One turn moves each row of this set onto another row. After a few examples, where does it send each row asked below?
seded: [ 17  -8 -11 -21   9  18  -2 -13   0  -9  -3   6  39  -1  -5   4 -15  11
 -26   4   3  32  -5  -9  12   9  13  22   5]
namis: [  3   4  -2 -17  -3   9 -17  23  -2 -33   0 -16 -14  -2  -5   5   1 -12
   0 -29   1  18  11   4  14  20 -25  20   0]
sopek: [ 10 -13 -15 -17  -5   4   0  39 -10 -37 -17   0  -1   9 -22   7   0   0
  -6 -24  -5  15  25 -16   1  14   0   6   8]
dal: [  7  -4  23  -3  20   6 -10  19 -36 -21 -16  17  16 -22  26  14 -12   3
  -4   3   1   1  -5   6  15   0 -14  30 -18]
vul: [ 33 -10 -27 -18  29  17 -13   2 -17   0 -24  -7  19  -3 -13   8 -14  -2
 -13   3   3  18 -14   1  -8   4  -3  20  15]
sokin: [  9  22   4   5  10   5  -8  14 -36   1  -1  17  27   6  22  -1 -41  11
  -1   5  -5  -5   1   5 -10   2 -16  -2 -23]
tira: [ 18  11 -13  -8  18   3  -9 -19 -12   1  -9 -12  13  18  -4  -4  -8  38
   9  14  26   2  16  19  -7  14  24   9 -34]
Beve: [  9  14  15 -19 -17 -19  -2  19  -8 -18 -15 -16   5  -7  -6 -11 -23   0
  21 -13  11 -12  30  20   6  19  35 -10 -10]
dafor: [  5  14   8  -2   7  -1 -18  24 -10 -34   0  31  26  -6  24  20  -8  15
  22   0  10   3   7   2  -2  13 -12   1 -44]
Pim: [  7  17   1 -19  -1   1 -24  16   2 -33  -2 -14  -8 -11   1   5  -6 -21
  13 -25   1  10  -4  13   4  17 -27  10   4]
Kog: [ -4 -21  -4  -8  20  -2 -11   2  -3 -15 -40  -2  -9  15   3 -17 -24  -8
 -18  -3  13   6 -11   2  -3  25  28 -11 -19]
bati: [ -5 -23 -18  16  13 -12   3   4  -6 -15 -21  -5  21   3  11  -4 -24  -1
 -28  15   5  -5  -3   4   7  27  11 -20   2]
dulos: [ -1 -26 -17   8   5 -13   4  13 -12 -17 -24   3  29  -4  10  11 -22   6
 -14  22  11  -5  -5   5   1  21  -1 -19  17]
kaz: [ 27  12 -15  -1  16 -11  -8 -10   5   3 -18   2  25   4  -8  -5 -25  17
  28  10  33   2 -10  12 -18   9  25 -16 -21]
ditim: [ 26   7  23  -4 -18 -15 -21  11 -27 -12 -30  18  -1  17 -12  -8   2  15
   5  -6  25  -2   8  21  -6  -8  11 -19 -32]
Dum: [ 29  16   1 -18  -3  -1 -20  16  -6 -29 -13   0  24 -24 -26  19  15   7
  30 -10  23  11   6   5  10  -1  18  25  -2]
merup: [ 35  25  -2   3  17  -7 -16   6   1 -16   9  -8  14 -22  -5   3  16  13
  19 -23   6  18  17 -12  21  10  19  16  -9]
fer: [ 19   9  25  -9 -25 -15 -11  11 -15 -11 -17  15   6   9  -7 -14   2  16
   5 -11  22   0  28  22   2   1  23 -21 -29]

dafor turns into dal
Dum turns into vul
ditim turns into Pim
Where do these go?
merup turns into seded
sopek turns into Kog
bati turns into fer

One turn moves each row of this set onto another row. After a few examples, where does it send each row asked below?
rit: [ -6   0   7 -12   4 -39   7  -5   2 -30  -3  -3   8  -5   3  -4   4  19
  -9   1  11  13   1]
Zes: [ 11  -1  -1   1   9 -26   8   0   3  50  -3  -1  -4  -5  -1  19  -8 -10
  -4  -4  15   1   1]
rokal: [ 11   9  -6 -18  18 -13  -1   8   0  29  -3  -6  -2  20   0  32  15  -4
 -11   0 -20 -12 -14]
feked: [ 13  -7   4   7  11  42   3   1  -4 -17   1  11  30   4  -1  -5  -5   1
  -4  -5   8  -2  24]
Kef: [ -6   4  -8  13   4  26  21 -18  -6  -1  -4   8  -4  -9 -20 -21  15  23
 -22   9  13  -4   8]
Vabit: [-10  -2  -3   5   6  33   3   0 -10  19  -1  -1 -20  -3 -18 -36  -7  16
   5  -3  12   6  -2]
zib: [  8   7  -9 -23  15  -1   6  -2  13  12  16   3   5  25   1  35  -5 -16
 -13  13  -2 -25 -15]
Biso: [  5   7 -13   9   6 -27  32  -9   1  18  -5  11   7  -4   2  21  18  -7
  -9 -20   4 -21   0]
tadaz: [ -6   6  -4   1   4  34  25  -7 -10  -7  13   8  -1  -5 -26 -25  -3   7
 -19  15  23  -8   2]
fidem: [  4 -14   7  14  10  35 -10 -13  -4  -7   4   9  17   8   7   1   5   5
  -9   7  11   6  32]
tem: [  7  -7  10  -1  12  43   2  21 -18 -16  -6   7  21   5  -8 -13  -1  -9
   0  -9  -3   3  12]
lak: [-14  -9  -9   0   4 -12   8  -2   9  31  -3  11 -22   7  11   8  -9 -24
  17 -18   7 -15 -18]
rur: [ 11   5 -10 -21  18  -1  -2  14  10  28  -6  -3  -2  20   1  25  -5  -8
   5  -8 -18 -17 -22]
nomar: [-11  -5   5 -16   1 -27  10  -5  13 -41  -4   5   6  -3   3  -7 -12   8
  -5   6  15   4 -10]
Kiriz: [-12  -6   5 -16   5 -30  -3   5   5 -24  -3  -5  -3   0   8 -17 -13  14
  16 -16   7  12 -10]
sivu: [ -4   3  -3  12   7  21   7  -8 -15  21  -2  -3 -12  -8 -19 -26  12  28
 -11   1  12  10  12]
Nuzi: [  9  10 -13 -24  19   0   5   6   8  15  18   0   4  28   4  26  -7 -12
   6 -11  -8 -28 -16]
dofe: [ -4  -7   9 -13   4 -35  -5   3   8 -15 -17  -7   0  -8   3 -10 -10  19
   0   1   8  21  -7]
zego: [  3   5 -11 -14  14  -8   5  -7  10  13  -1   5  -2  22   5  37  18  -8
 -17   9 -15 -23 -15]
saz: [  2   1  -3  -7   2 -11  34   5   7  10 -11  18   3  -6 -11  19  -8 -33
 -18   8  12 -22 -20]
mepel: [ -7  -2  10 -25   5 -28   3   7   3 -30  10  -4   5   1   0 -14 -23   5
   5  -1  18  10  -8]
neti: [ -5 -14  14   3  10  37 -11  18 -24  -7  -8   4   1   9  -1 -14  13 -10
  -1  -3  -8  13  11]
Lafa: [ -7 -19  13  11   8  33 -18  -3 -14  -2  -4   6  -1  10   7  -5  16  -3
  -7   9   2  15  22]
Venab: [-13   4  -5  -2   6  36  16   0 -15  -1  20   5 -12   2 -20 -36  -6   6
   2  -5  18  -7  -2]
fek: [ -7   5   0 -13   6 -19  24  12 -16  16  26   7  -9  10  -3  10  -3 -37
   0 -10  15 -17 -12]

rokal turns into Nuzi
dofe turns into mepel
Where do these go?
sivu turns into Venab
neti turns into feked
Biso turns into lak

